In the data rows, the value 50 means zero.
Some points, each followed by its number:
tensor([94, 72, 53, 37, 68, 26, 50, 55, 39, 55, 41]) 0
tensor([53, 27, 26, 33, 84, 68,  5, 78, 46, 45, 45]) 1
tensor([52, 67, 78, 58, 39, 42, 47, 58, 38, 46, 38]) 2
tensor([30, 47, 73, 64, 70, 62, 38, 41, 47, 54, 31]) 3
tensor([66, 60, 71, 56, 52, 46, 20, 65, 62, 55, 48]) 4
tensor([48, 54, 43, 77, 15,  0, 99,  0, 52, 26, 80]) 5
tensor([63, 47, 16,  0,  0, 38, 27, 72, 99, 58, 41]) 6
tensor([41, 37, 86, 48, 76, 66, 59, 39, 44, 42, 56]) 7
tensor([45, 22, 37, 64, 64, 65, 50, 52, 52, 46, 48]) 8
tensor([50, 57, 22, 21, 54, 28, 25, 49, 69, 44, 47]) 9
tensor([51, 65, 15, 50, 55, 69, 65, 54, 33, 48, 73]) 10
tensor([53, 40, 58, 64, 62, 65, 59, 52, 35, 55, 46]) 11
tensor([46, 70, 99, 65, 42, 54, 27, 76, 54, 67, 33]) 12
tensor([59, 45, 31, 27, 51, 33, 40, 53, 59, 41, 44]) 13
tensor([51, 55, 59, 56, 65, 72, 40, 57, 44, 51, 60]) 14
tensor([40, 46, 40, 73, 19, 41, 64, 43, 69, 50, 60]) 15
tensor([57, 57, 15, 95, 33, 61, 99, 66, 11, 75, 55]) 16
tensor([40, 38, 33, 35, 53, 37,  1, 72, 44, 46, 52]) 17
tensor([10,  5, 67, 63, 48, 79, 41, 39, 53, 57, 58]) 18
tensor([43, 55, 72, 47, 63, 51, 64, 38, 38, 46, 59]) 19
tensor([61, 41, 49, 30, 75, 52, 39, 65, 51, 50, 51]) 20
Which three points above are nearest to each new point by angle, seen from the average point of the numbered points? Their numbers follow each, nearest first.
tensor([25, 57, 41, 74, 59, 54, 70, 65, 21, 59, 42]) -> 16 11 10
tensor([60, 63, 56, 48, 57, 24, 69, 35, 60, 44, 57]) -> 5 0 19
tensor([69, 53, 29, 40, 22, 37, 68, 62, 61, 59, 45]) -> 6 15 13
tensor([58, 62, 64, 33, 75, 47, 42, 50, 39, 36, 30]) -> 0 20 19
tensor([41, 52, 44, 51, 68, 37, 66, 30, 57, 36, 62]) -> 5 19 7
tensor([48, 41, 33, 24, 32, 73, 19, 71, 54, 54, 36]) -> 6 17 1
tensor([38, 44, 36, 55, 65, 37, 54, 28, 54, 41, 61]) -> 5 19 15
tensor([63, 49, 56, 31, 62, 49, 47, 44, 36, 50, 41]) -> 0 20 19
